In the rows, zero is written as 128.
Each named turn below is shown by a few rows before and after it. Which turns, in which order, take the first row of each later pair to the second? The first pair is answered.
turn nel:
[131 116 139 133 164 160 134 123 151 120 117 139 100 123 138  73  75 151
 115 160] => [113 118 144 132 158 154 138 117 150 124 109 143  95 119 137  74  87 157
 119 168]
[160 133 131  80 155  96  99 139 113 120 125 136 104 179 140 113 132  96
 118 138] => [146 139 150  90 137  68 102 151 118 118 122 158 114 161 133 107 126 107
 128 152]
[142 142 140 120 108  89 109 153 133 126 156 151 180  90 112 157 133 117
 143 131] => [ 87 137 146 118  86 102 116 116 126 139 133 134 159  91 112 163 164 114
 149 131]
turn Luf:
[140 147 126 115 114  83 119 139 152 103 137 134 158 100 134 126 109 133
 139 121] => [164 130 115 102 123  95 112 147 131 112 135 118 165 111 116 133 139 109
 129 104]
[174 120 115 145 145 151 125 179 139 123 170 140 131 108 114 132  94 111
 127 158] => [166 128 117 146 139 146 130 172 148 119 171 148 130 103 123 131  85 121
 129 162]
[107  88 131 127 176 109 112 153 128 142 118 135 102 170 124  83 132 152
 143 164] => [ 99 119 135 119 164  84 109 134 159 133 123 144 110 147 148  87 108 165
 151 165]
turn Nopi:
[ 88 118 130 157 111 143 143 142  67 144 171 159 125  95  72 100 141 158
  89 108] => [ 92 125 132 154 107 123 136 155  74 137 173 169 137  84  71 100 137 156
  92 110]
[128 122  89 125 164 186 107  92 120 126 115  96  95 160 131 146 132 100
 110  97] => [119 101  97 148 163 193 124 112 105 130 110 105  90 176 113 129 134 113
 116 115]
[104 144 133 116 112  79 119 113 156 119 125 135 138 100 144 126 121 136
 133 126] => [ 99 146 126 109 119  93 121  99 157 123 125 119 133 108 152 132 127 128
 128 115]
turn Fisif:
[108 119 140 120 146 120 126  94 155 132  97 124 106 153 157 113 134 122
 132 133] => [115 130 140 116 141 113 124  92 165 129 105 129 115 144 166 117 123 124
 135 128]
[157 129 114 107 151 128 107 113 143 111 118 116 128 147 143 130 109 112
 103 120] => [151 113 118 111 153 136 108 118 131 115 107 112 115 162 131 122 124 106
 104 127]
[151 153 112 112 147 136 123 120 164 114 150 123 134 134 163 126  86 137
 117 117] => [141 120 107 122 155 179 135 117 134 126 135  98 112 168 143 126 115 122
 108 116]
Now pairs of rows:
(2 to 3 turns a pair)
[174 111  98 108 140 159 110 100 145 138 132 119  92 164 215  76 105 160
 150 142] => [161 101 121 133 124 139 127 136 134 138 126 157  95 156 192  52  97 184
 162 173]  Nopi, Nopi, nel
[105 137 162 163 110 113 165 154 131 124 133 171 129 106 129 102  82 187
 149 187] => [ 71 133 129 161 103 196 176  88 106 148 146 105 112 117 134 136 122 166
 122 142]  Fisif, nel, Fisif
[ 82  83 139 131 114 149 153 136  61 111 130 132  94 156 135 129 124 125
 123 150] => [121 117 153 112 105  73 123 170  90  92 139 172 137 116 135 131 102 121
 137 149]  Nopi, Nopi, Nopi
[109 136 124 149 107 152 151 119 113 154 139 108 141 123 114 148 147 135
 110 115] => [118 125 123 155 112 157 151 135 107 153 138 110 139 130 105 143 147 133
 111 116]  Nopi, Nopi, nel
[139 125 132  80 162 107 116  58 158  91  98  95  68 170 200 128  90 110
 141 156] => [163 164 113  92 150 132 123  61 167  91 150  93 114 131 208 159  64 125
 126 135]  nel, nel, Fisif
[168  96 120 113 136 118  79 124  83 154 102  90 147 142  84 135 188  66
 138  65] => [177 123 146 122 114  49  76 166 104 139 115 144 185  96  80 125 152  95
 160  95]  nel, Nopi, nel
[129 122 126 150 137 149 150 125 127 110 114 159  95 133 167  92  89 156
 170 150] => [144 137 130 136 131 124 139 135 138 100 120 167 105 117 170  94  82 153
 171 142]  Nopi, Nopi
[135 140 129 117 126  93 112 146 134 121 133 141 149 111 139 145 137 129
 129 131] => [123 121 114 123 134 148 126 120 115 136 131 110 132 135 134 153 156 114
 119 119]  Nopi, Fisif, Nopi
[141 105 104 127 137 139 134  92 113 140 132  85 132 191 138 125 125  68
 129 105] => [184 125 104 126 145 116 124 124 129 130 152 108 158 181 149 119  90  77
 135 111]  nel, Nopi, Nopi
[142 178 100  87 123 123 130 110 139 134 150 117 142 103 149 170 118 129
 101  76] => [169 149 103  96 130 123 125 152 106 139 149 119 152 116 109 168 142 110
  94  74]  nel, Luf
[ 78  96 136 151 112 138 153 119 127 128  93 151  88 150 114  92 131 156
 141 179] => [ 80 111 115 123 126 156 140  69 142 125  94 115  74 158 147 111 130 138
 129 151]  Luf, nel, Nopi
[124 164 119 103 112  85 121 117 101 175 136 154 154  70 111 119  88 137
 135 145] => [ 97 134 120  95 113 109 118  95  76 190 107 129 126  97  94 119 139 115
 130 137]  nel, Luf, Fisif
[122 132 109  70 143 108  99 101 158 121 107 149 125 127 160 135 129 129
 130 118] => [156 112  90  87 159 153 106 120 134 125 127 131 132 151 142 146 132 120
 112 103]  Fisif, nel, Fisif
[118 143 127 124  91 151 125 106  99 121 126 102 128 116 101 154 142  95
 123 105] => [162 138 122 135 106 150 125 146  94 115 140 123 143 123  89 150 124  99
 117 107]  nel, nel, Fisif
[ 99  75 164 157 143  70 121 155 125 153  88 137 122 111  88  92 145 136
 145 174] => [ 61 113 155 133 137  76 116  80 168 146  89 115 106  98 147 104 129 143
 146 157]  nel, Luf, Luf
[148 149 116 181 108 202 180 119 123 148 198 151 172  91 155 136  55 194
 128 137] => [197 119  87 155 133 217 146 136  82 164 198 110 179 113 109 169 121 124
  99  81]  Luf, Luf, Luf
[132 148 119  73 135 118 108 106 153  94 167 120 138 112 181 153  96 128
 106 128] => [142 148 118  87 139 122 117 120 149  91 175 127 140 117 178 145  79 143
 105 138]  Nopi, nel
[ 99 171 112 128  83 135 129  89 107 135 161 101 163  46 128 178 132 132
 117  81] => [163 144  98 136 117 150 122 143  79 135 173  99 177  79  95 177 137 111
 101  69]  Luf, nel
[180 181 116 126 158 178 118 145 158 129 171 124 149 146 173 124  52 137
 113 110] => [179 153 134 161 151 178 137 194 127 134 168 146 156 157 132 107  55 144
 122 135]  Fisif, nel, Fisif
[150  89 121 147 147  92 125 160  78 134 102 151 109 117  88 124 140 113
 147 112] => [ 96  88 126 157 135 119 146 121  86 137  86 140  77 118 101 117 143 128
 154 130]  Luf, nel
[173 147 127 113 111 127 121 124 148 114 103 160 158 127 138 127 115 115
 120 139] => [121 134 146 118  89 129 127 105 133 127  81 148 147 124 118 128 156 109
 126 144]  Luf, nel, nel
[ 95 160 142 132  92 103 130 105 141 138 135 141 145  89 133 138 127 146
 135 128] => [139 150 104 128 118 158 132 102 127 143 159 106 151 113 136 155 125 127
 109  99]  Fisif, nel
[124 160 111 148 103 163 146 101 122 124 155 104 115  85 121 149 134 153
 153  98] => [156 163 113 151 111 139 143 137 118 113 163 123 137  76 111 143 118 154
 157 103]  Luf, nel, nel
[114  98 135 142 144 116 124 113  92 152 123 134  90 164 137 108 157 124
 135 154] => [131  93 134 136 149 116 122 118  91 154 125 135  94 167 133 108 154 120
 133 152]  Nopi, nel
[200 146 111  63 140  83  77 147 128 119 131 113 160 127 133 148 146  69
  95  80] => [181 101 124  93 132 111  97 170  75 139 115 111 148 148  86 144 186  64
  91  91]  nel, Nopi, Luf
[ 96  92 146 178 120 155 159 121  87 143 114 130 101 163 103 106 148 135
 128 164] => [110 170 133 138 119 117 138  72 168 114 141 129 120 121 182 124  82 156
 137 148]  nel, Luf, Luf
[183 145 141 101 123  89  94 171 144  74 170 177 162 102 146 121 100 127
 160 114] => [180 141 130 119 104 123 100 176 113 100 189 158 184  88 113 148 129 114
 149  89]  Fisif, nel, Luf
[107 102 135 103 118 126 111 102  90 144  89  99 107 134 100 137 210  82
 127 101] => [150 123 131  94 124  94  89 133 105 137 107 113 145 114  92 143 197  73
 127  87]  Fisif, Fisif, Luf
[170 159 106 136 124 124 118 157 140 125 177 141 176  99 130 148  89 151
 111 108] => [ 59 148 121 137  81 142 135  83 123 150 137 111 136  92 123 151 149 147
 124 111]  nel, nel
[104 133 164 141  89 125 158 131 112 164 113 124 103  95  79 120 171 127
 175 112] => [107 144 138 118 103 146 145  90 124 163 121  91  96  98 105 138 172 111
 160  85]  Fisif, nel
[131 159 113 100 111 136 116  89 133 130 109 103 165 112 120 128 174 102
 137  54] => [164 155  97 104 125 155 117 101 135 126 122  95 168 125 123 127 157 103
 131  50]  nel, Nopi
[ 78 155 165 102  99  57 102 117 173 111 102 145 112  91 148 117 130 142
 152 158] => [ 73 157 129  95 116 135 106  61 171 123 120  82 104 105 170 149 150 122
 125 114]  Nopi, Nopi, Fisif
[132 135 107 173 136 217 176 109 134 122 167 113 128 137 157 139  70 169
 113 137] => [112 186 120 133  98 139 138  91 172 113 171 126 159  72 175 162  78 161
 130 119]  nel, nel, Luf
[188 153  98 133 139 135 116 116 150 114 173 117 185 100 138 168 101 131
 102  78] => [194 143 110 140 133 127 117 147 130 119 170 132 194  91 108 167 117 124
 109  83]  Nopi, nel, Luf
